(in the rows, 128 means zero)
Each path below is one point turned by a fixed rotation once a step. After each direction that follows a path, write how fast that rotation turns it, in degrees per step (0 if it stays still).
Each turn is a multiple of 5 degrees from 10 to 175, or 0.
Each row of a path follows its step; steps can be skipped.

step 0: [119 121 135 127 118 127 123 140 125 128 121 130 120 128 120 115 133 129
 118 140 128 127 132 121 128 124 135 134 137 133 135 130 124 124 128 127
 139 121 132 116 131 123 126 134 124 137 126 114 133]
step 1: [127 124 135 131 131 132 142 122 128 113 118 137 124 132 126 133 128 130
 132 130 122 122 128 120 126 132 134 129 129 138 122 149 124 119 125 132
 121 120 129 127 132 127 116 132 125 131 124 129 140]
step 3: [122 122 140 124 126 131 134 115 136 129 118 124 132 133 132 129 125 127
 126 128 132 115 134 127 120 129 139 126 138 144 124 135 126 126 126 130
 131 133 123 115 135 115 120 126 130 129 133 130 134]
step 4: [124 114 135 120 128 142 127 135 127 136 122 133 121 139 129 124 121 133
 135 137 120 129 122 124 130 121 136 131 138 126 116 124 129 129 121 123
 116 118 119 125 127 126 129 129 128 133 130 119 134]
step 5: [126 129 142 130 132 122 125 114 120 128 122 138 124 143 127 135 126 128
 125 120 124 114 126 125 125 119 136 124 135 127 123 134 122 137 123 131
 134 127 126 119 124 119 136 127 130 133 126 141 135]
step 6: [118 126 135 119 122 133 124 125 129 127 124 124 117 121 130 124 130 137
 134 135 127 121 133 135 139 120 137 143 131 132 119 120 125 135 113 123
 132 126 128 120 124 121 130 133 127 131 119 120 135]
step 7: [129 116 141 136 125 131 138 112 119 125 117 132 129 135 125 127 123 129
 127 132 119 113 118 118 120 132 132 131 120 133 125 127 131 135 124 128
 127 133 123 126 128 132 134 133 124 129 116 127 131]
step 8: [122 126 136 128 124 126 117 132 123 136 119 126 124 134 121 114 135 129
 129 131 130 127 128 131 129 123 131 131 129 125 129 128 125 132 123 121
 129 122 133 124 118 122 124 128 114 121 116 124 152]
step 9: [132 119 133 133 122 126 136 122 128 120 125 134 123 135 122 127 131 126
 129 138 128 115 120 130 123 124 134 139 132 144 130 141 126 119 125 121
 143 135 128 122 129 134 129 126 132 134 123 124 138]
step 10: [124 123 139 135 130 142 130 127 127 129 115 135 122 129 126 120 129 134
 138 133 132 135 133 133 134 130 140 132 129 130 131 137 117 131 132 128
 120 120 121 133 117 134 127 133 114 134 124 124 138]
step 11: [125 124 132 134 119 131 129 119 137 129 121 128 120 138 121 119 133 125
 121 134 129 115 132 119 122 128 125 127 140 133 135 138 133 125 128 142
 139 125 122 118 126 123 135 123 121 138 128 130 134]
Directions:
[128 128 129 126 128 129 124 128 130 127 128 127 131 131 130 132 125 129
 127 126 126 125 128 132 129 129 126 127 131 127 125 125 127 128 129 129
 126 127 126 126 130 126 128 130 130 130 129 127 128] | 35
[128 132 129 130 129 129 128 131 130 130 126 127 130 130 128 130 127 129
 126 127 132 127 127 127 131 125 126 127 127 130 130 128 130 128 127 127
 132 127 132 126 125 124 130 127 126 128 129 128 128] | 125

step 0: [131 130 128 122 129 130 120 126 128 125 119 136 126 119 127 118 128 132
 122 129 121 121 129 124 123 125 128 129 128 121 119 124 109 127 128 136
 118 130 138 132 132 118 123 126 117 137 127 122 131]
step 1: [127 124 121 125 120 127 116 136 123 128 124 117 117 126 128 121 127 135
 135 131 132 133 119 122 132 132 117 122 125 138 129 125 135 125 135 123
 129 121 137 122 130 126 134 136 131 129 125 135 140]
step 2: [131 120 128 134 128 121 136 124 131 133 135 135 126 124 121 134 126 123
 122 143 123 125 127 129 131 130 125 131 124 121 144 119 130 129 124 137
 121 121 133 127 135 135 134 131 131 127 123 140 119]
step 3: [131 123 125 131 131 127 121 126 125 129 135 129 133 119 138 133 134 129
 131 121 129 137 136 137 129 124 134 126 124 133 130 133 114 133 126 133
 116 139 134 139 127 114 135 126 121 125 125 131 134]
step 4: [127 125 128 131 119 131 130 138 123 121 138 124 121 139 124 141 131 128
 137 128 123 134 121 138 120 123 126 130 127 125 120 130 135 134 128 123
 134 124 122 120 130 127 133 137 130 138 120 128 140]
step 5: [130 133 124 127 132 130 137 126 137 140 115 137 133 134 125 136 119 118
 129 136 129 124 126 129 124 133 127 124 126 123 133 136 128 135 129 136
 124 120 127 137 126 131 134 125 118 139 121 121 124]
step 6: [120 130 128 124 127 128 134 116 124 134 122 136 130 127 136 120 122 130
 126 122 130 134 135 127 131 124 130 126 129 141 118 136 128 130 137 125
 121 141 127 129 127 125 130 145 127 127 127 133 138]
step 7: [122 131 132 138 139 130 124 130 124 118 134 127 131 133 120 124 127 128
 119 132 124 128 125 133 134 123 120 136 129 119 130 131 136 133 127 122
 131 118 134 123 133 134 121 145 125 130 136 120 135]
step 8: [128 128 127 140 132 135 124 117 137 133 126 122 131 135 138 122 133 130
 121 136 138 129 122 124 127 142 131 118 132 120 137 128 131 131 124 130
 127 138 133 132 123 122 134 125 124 130 125 121 120]
step 9: [121 131 124 128 130 134 126 116 120 122 134 132 119 131 125 118 136 125
 127 119 126 127 136 124 119 122 135 117 130 133 128 121 117 122 124 128
 133 132 121 125 132 133 130 135 135 129 118 135 135]
step 10: [128 130 131 135 131 129 121 134 122 129 127 130 121 122 110 122 127 129
 136 128 131 112 124 132 125 126 120 130 113 125 132 132 128 133 126 138
 134 126 132 129 126 127 128 124 129 125 132 112 135]
Directions:
[127 131 129 128 130 125 131 127 125 130 127 129 126 127 126 131 127 129
 127 125 129 125 131 124 131 126 130 127 125 132 132 129 130 128 127 130
 128 128 128 126 129 128 130 129 128 128 128 129 127] | 95
